Where one turn sends some rows of the set: a few examples, then the rows asked
q_871: [-36  10 -16 -47 -10  -4 -41 -15 -19  -8   8 -29  11 -34 -43   1 -19  16
   7  -8 -14  25 -25 -21 -15  51 -11  -5 -19]
q_62: [-14  -9 -10 -34 -33   9 -11 -18 -41  12  12  13 -13 -63   4  14 -15  -2
 -48 -27   4 -11 -19  10 -20  -9  -4 -23   1]
q_229: [ -2 -56  -2 -11 -41  15  -2 -18   0 -57  25 -14 -22   4 -15   4   9  32
 -42 -10   6  -5 -10  -1 -15  33 -27   0 -14]
q_648: [-10  22  23 -10   4 -11  -6  -9  -5  -6  41 -10  18 -23  12  -2 -26  32
  -6 -30  15  14  29 -10  21  17 -18  -9 -62]
q_357: [-10  10 -11 -31 -28  12  -4 -22 -30  22  14   2  -6 -63  -1  10 -15   4
 -44 -25   8 -12   3  14 -27  -5  -2 -31  -1]
q_709: [-31   1   6 -21  11  -4 -11   1  26 -24  27  10  26  21 -15 -18 -20   3
 -23  24   0  19   5 -47  -3  17  45 -16 -11]
q_533: [-17   9  25 -13   8  -5 -17   6  -1   6  34   2   3 -16   7   6 -41  26
  11 -35  -2  12  31   5  18  12 -26   2 -47]
q_897: [  9 -12  33   6   4 -48  15   6 -19 -21  23  17  21 -15  23  -8 -19 -26
 -32 -14 -29   4  -3 -27   3  -7  -5 -29  -5]
q_35: [-12 -47 -23  17 -25   6  16 -10  -8 -46  12   3 -17   6  -7   3  10  18
 -26 -10  -1 -29 -26 -21  -5  15 -38  18  -5]
q_623: [-31  26 -28 -52  -4   3 -25 -20 -14  -6   0 -30  13 -31 -30   0 -21  11
   4  -8   7  16 -18 -23 -22  52 -25 -19 -19]
q_125: [ -4 -52   1 -10 -32  12   0 -16  -1 -62  25 -16 -19   9 -11   1  10  34
 -37 -14   8   2  -5  -4  -9  37 -35   5 -19]
q_944: [-39  -1  10  -4   2 -12 -26   0  34 -14  22  17  19  12 -25 -19 -14  11
 -13  12  -8  25   0 -36  10  13  47  -3 -16]
q_365: [-15 -16  10 -12  22 -17 -23  -2 -18   8 -31 -13   8   5 -28  -3   2  -1
 -25  21  -7  -7 -44  30  10  13  14 -21  13]
q_443: [-38  -9   3 -24   2  -2 -14  -5  34 -35  32  17  20  19 -15 -21 -27   6
 -14  13   2  39 -10 -43   2  19  33  -9 -14]
q_34: [-34  10   1  -2   9 -14  -1 -13  18 -25  30  -2  38   8 -20 -22  -4  13
 -21  21  -4  26 -13 -44  12  18  44  -9 -21]
q_132: [  8   3   9 -20 -40  -5  -5 -28 -30  17  28  -4  -3 -64   0  13 -21   3
 -44 -18  -1 -19  -9  14 -19   1   1 -40 -19]
q_649: [-23  21 -17 -42  -7  -3 -16 -35 -19 -11  18 -46  20 -33 -35   3 -14  18
  -2   1  -4  21 -35  -6 -10  55 -13 -22 -25]
q_558: [-24  10   8 -16   6  11  -2  -1   4  -2  45  16   2 -14  21   6 -39  24
  -1 -37  17  15  25  -5  21   1 -21   3 -43]
q_782: [  4 -19  29 -17  15 -29  19  12 -19 -21  19  16  13  -3  21  -5 -23 -33
 -35  -8 -31  16   8 -15 -10  -7  -4 -30  20]
q_267: [ -2  -9   6  -6  14 -19   1 -20 -17   5 -11 -18  16  -1 -20   1  -5  -7
 -33  33  -4 -22 -55  21   5  12  19 -36   6]
q_324: [-37  10 -28 -52  -1   4 -32 -16 -13 -12   0 -22   6 -18 -29   6 -26  13
  11  -3   9  15 -41 -20  -8  53 -24  -8 -24]
q_953: [-16  26   9 -18  10   7  -1  -4   5   6  33   2   6 -17  15   3 -38  22
   4 -32  17   6  37  -2   8  11 -31 -10 -42]
q_194: [-18 -44 -27  17 -21  12  16 -12  -1 -44  15   1 -13   9 -12   2  13  26
 -25  -5   5 -27 -25 -19   0  17 -29  21  -7]
q_856: [-13  -6   3 -24 -33  11 -20 -17 -32  27  21   2 -11 -63 -12  15 -18  12
 -39 -21  -9 -12  -3  27 -17  -8  12 -20  -3]
q_355: [ -3 -22  31  -3  -1 -39   5   9 -14 -14  17  23   8 -16  12  -5 -20 -31
 -24 -22 -47  22   0  -8  -5  -8  -4 -20  19]
q_602: [  2 -55   6  -7 -38  12  -2 -14  -1 -56  23  -9 -22   7  -7   2   8  33
 -43 -15  11  -8  -2   1  -9  29 -30   2 -21]
q_369: [-17 -46 -22  17 -27   6  15 -10  -3 -48  20   7 -14   4  -7  -1  12  23
 -28 -12   1 -23 -18 -29  -4  14 -29  22  -9]
q_180: [-16 -25   3 -29  12  -3 -24  -8 -16  -1 -28  -5   2   5 -19  -6  -6   1
 -42  28  15 -12 -54  22   2  11  19 -31   7]
q_618: [ -8 -15   8 -26  28  -7 -11  -1 -22   0 -26 -15  13  13 -18  -3  -2  -6
 -38  34   7 -15 -34  16  -1  12  21 -33  13]
q_865: [  1 -31  32 -16  10 -28  13  10 -20 -25  16  24   6  -8  30  -8 -25 -25
 -37 -25 -22  23  -2   0   2 -15 -16 -23  12]

q_365 turns into q_856
q_180 turns into q_62
And these:
q_648 turns into q_34
q_357 turns into q_782
q_35 turns into q_602

Where one turn sends some rows of the set: a few examples, then the rows asked
q_89: [-28  -2  -2  -2  48 -27   1  12 -14  28 -18   0]
q_683: [ -7   2  26  -4 -29  41   1 -21   2  10  -4   1]
q_764: [-31 -29  21  28  19  24  12   8  -5  -9   5 -13]
q_601: [ 17  17   7  -2  38 -30   8  23   2  -6  14   0]
q_161: [-17  15  -7  23 -17   9 -10 -19 -29 -19 -23 -12]
q_567: [-27 -27 -20   6 -37  -1   3  -8  -1   8  -8  19]
q_786: [-13  19 -21  14  61   1 -14  -5   8  14 -10  -6]
q_532: [ -4  -6   5   6  30   7  25  12  15  19  -6 -43]
q_993: [-15  10  16  44  -1   1  17   5 -27   9 -20 -21]
q_483: [-11 -10  32 -10 -14  34  -9 -10  10  16 -18  24]
q_307: [ 22  -9   2 -21  13 -10  -8  -6  41  17 -27   7]
q_745: [-12 -22 -15  -3  15  27   4   7  27  48  12   5]
q_977: [  2 -29  -2   6  17 -21   1  -5 -21  -3 -34 -21]
q_857: [ -7 -11   2   5  21  19   1  10   2  20   5  58]
q_491: [ -5 -19  30  -3   4  -2 -17  13 -23  -6  18 -26]
q_100: [-15 -15  46   3  14   6 -13   9 -10   0  27  -3]
q_930: [ -6 -31  23 -29   3   4  -9  -3   3  23  -3  33]
q_96: [ 11  34   4   6  27 -29  -5   6  15   4  31   7]
q_386: [-13   8   4  26  -3   2 -23   3 -17  30  35  30]
q_999: [ -5  38 -21   3  -6  -2 -30 -14  21 -20   7   5]
q_692: [-17 -28 -19   4  16   5  24   4   8  39 -33  11]
q_207: [ 16  11 -21 -12  -8 -27  26  -3  24  13 -15  27]
q_849: [-37  -7  -8   8  22   4 -39 -25  -9  -3  17  20]
q_646: [-16   7   0 -16  34  27 -38 -17  15  12  21  16]
q_421: [-20  -8  -7 -10  -5  33  10 -44  20  17  12  18]
q_676: [ -7  32  12 -21  19  10 -28  -7  -9  -2  -5  39]
q_84: [  3  26 -13  -7   8  29  19  -8  21  13 -39 -15]
q_380: [-16 -10 -18  14 -33  -3  11 -16 -29   1 -14  11]
q_901: [-32 -12 -17  30  17   4 -30  -5 -26   2  19   5]
q_416: [ -6  40 -32 -16   3  -1  17 -15  -9 -10 -19  -9]
q_145: [-11 -13  -3  10  -2 -31   0   8 -14 -18  13 -34]
q_778: [ -7  -5  -6   7 -47   2   2  15  10   4  -1 -19]
q_704: [ -3 -28  -3 -35  18  -5  13 -10  11  18   2 -29]
q_279: [ -3  33 -26  15  17  -7  -6  -1  21   7  27  34]
q_273: [ -6  -2 -19 -12   4 -15  35  17  25  30 -17  24]
q_507: [ 26  22   8  19  38   8 -11   6  -9 -21  -1  15]
q_115: [ 16  38  -8  23   3  26  20 -17  17   8 -24  -4]
q_748: [-11  27  -1  35 -18  -4  24  -6  12 -17  20  -8]
q_561: [-14  -3 -24   7  54   9   2   8  12   7  -4 -28]
q_65: [ 12  45  14  18 -13  13  16  -1   1  -6  -7  21]

q_786 turns into q_100
q_930 turns into q_692
And these:
q_380 turns into q_115
q_386 turns into q_421
q_704 turns into q_977

Where one turn sends some rows of the set: a few examples, then the rows asked
q_435: [ 45   9 -10 -10 -12  34  35  12 -25  10  19 -14  -8  27  -5   1 -16 -11
 -16]
q_270: [-13 -11  11 -27 -13  -6 -46  -4 -10  12  -2  10  11  -8  33  14  -3 -18
 -36]
q_629: [ 28  41  29 -11  11  29 -12   6   7  -4  16  15  40  -2 -27   6  -4 -12
 -36]
q_384: [ -1  -1 -35  20  -5  -8  16  15   3  -6  22  -6 -15   3  22  21 -12  -6
  39]
q_717: [ 16  -7   2  -4  29 -47  33  27  -2 -22  -5  -8  25  -4  26  10   6  12
 -17]
q_381: [ 21 -23  17 -16  20 -40  16  23  13 -13 -16 -15  17  16  13  16  -1  26
 -17]
q_313: [ 49  13 -11  -5  -9  39  27  25 -28  -4  13  -6  -5  18  -9  -8 -16 -16
   0]
q_255: [  1  19 -24  24 -11  -8  24  -4  13 -14  23 -14 -12   2  31  22  -6 -15
  33]
q_478: [ 12   0 -27  22   9 -10  10  17  23  -6  22 -15 -26   9   8  28 -17 -17
  29]
q_450: [  2  24  -2  30   7 -17  -4  43   7   9  -1   0  36 -38  16  21 -37   6
  -1]
q_75: [-31   5   0  13  -1 -14   4  -4 -43 -13 -13 -15  -3  33  -3  -1  -2 -27
 -10]
q_131: [ 39  32 -16  29  -3  -5  -6  35 -11  -9  -1  10  23 -21  29  13 -34  17
  12]
q_423: [ 14  -4  33 -15  41 -41   9  17  -7 -25  -6 -16  23   1  18   4  -3  19
   0]
q_462: [-29  -5   4   2 -14   7  -4 -10 -38   0  -6 -16 -11  33 -14  -5  -1 -16
   1]
q_474: [ -9  14  19 -21   0 -30 -48 -20  -2  10  -2  14  13   0  33  12   5  -9
 -29]
q_641: [ 39  38  27 -10  17   7 -11  -2  23   6  22   5  28   0 -28 -14 -10 -11
 -41]
q_729: [-19   0   1   6 -21 -16   0 -16 -42  -4 -11 -14  -5  35 -12   6  -3 -19
  -9]
q_51: [ 33 -13  25  11  31  26   7  -8  10   9   3 -25  22 -28   8  22  27  -9
  -4]
q_301: [-18  -3  -5  -7 -10  -6 -52 -22   5   7   7  11 -18   7  29   7  -6  -1
  -8]
q_7: [ -7  17  17   3  29   0  31   8  -5  32   2  12  -4  -3  31 -17  18  11
 -42]
q_801: [ 52  21   7   1  -8  37  16  21 -31   6  11  11  -8  26   0   5   2 -24
  -2]
q_351: [ 51  25  -7  -3  -8  34  28  15 -19  14   7   9  -6  29  -6  -4 -16 -23
  -4]
q_485: [ -5  28  16   6  -2   1 -48 -20  -5  10   5  25  14 -17  38   2  -1 -24
 -22]
q_174: [  7  -4 -39  28  -7  -9  34   3   4   2  20  -8  -3   0  13  21  -9  -9
  30]
q_677: [ 35 -14  27 -10  44  21   8   6  17   7   7 -38   6 -15  -8  16   5 -11
 -18]
q_81: [ 31  -5  28  -3  54   9   4  -9  17   2  11 -16   7 -34   3  -2  13 -14
   5]
q_820: [ 22  24   7   4   6  24  -9  -9   1 -22  16  -7  25  13 -38 -29 -18  -9
 -34]
q_94: [-25  -9   3   2 -14   4   5 -13 -35  14 -16 -16   2  39  -4  10  -6 -10
   7]
q_4: [ 52  27  -4 -12 -13  29  32  16 -13   1  -4  -9 -17  22   5  -8 -25 -21
  -7]
q_914: [ 42  20  31  -5   3   6 -38  -1  27 -17  19  -2  29   4 -24   4 -23 -13
 -23]
q_566: [ 11  15  37 -15  33 -14  12   8 -16  23  12  18 -17 -12  28 -18  17  13
 -24]
q_330: [ -8   7  36  -1  25   1  10   5 -10  39  -2  23  -3   0  26   1  33   5
 -16]
q_342: [-29  14  -1 -18   5 -24 -36 -16   3   0  -8  23  12  -7  20  10  -1 -18
 -37]
q_77: [ 35   1  23  -4   0   8 -17 -13  17  10  24  10  36   5 -33 -23  -7  -6
 -33]
q_881: [ 26  16  13 -12   2  17   0  13  30  -6  34  15  37   3 -28 -14  -8 -14
 -37]
q_356: [-11  -3   5  -4  -7 -18 -41 -18 -13  16  19   5  18 -10  51  10  -4   0
 -28]
q_425: [-16   6  22   8 -27  -7   0 -16 -30  -3 -19 -19 -11  30 -16   4  -2 -14
   4]
q_877: [ 17  40  -3  18   7 -40 -12  30  10 -12   2  11  18 -18  21  -2 -47   4
 -25]
q_371: [ 27  21  -6  21  21 -15  -1  33  12  13   0  -5  42 -19  22   1 -52  13
  -5]
q_266: [  5  10 -32  25   0  -5  14   4  10  -2  25 -21 -12   5  20  35 -20 -14
  31]
q_867: [ 29  38  -3  21  21 -31 -11  23  12   1  -2  -5  34 -37  26  21 -31   1
  -4]
q_197: [ 30  27  -8   8  10 -25 -12  36  20  -3   4   3  14 -38  13  40 -34   8
 -11]

q_81 turns into q_566
q_820 turns into q_301
q_677 turns into q_330
And these:
q_381 turns into q_51
q_435 turns into q_94
q_478 turns into q_801
q_77 turns into q_356
q_266 turns into q_351
q_881 turns into q_270
q_641 turns into q_474
q_384 turns into q_313
q_485 turns into q_877
q_197 turns into q_629
q_4 turns into q_425

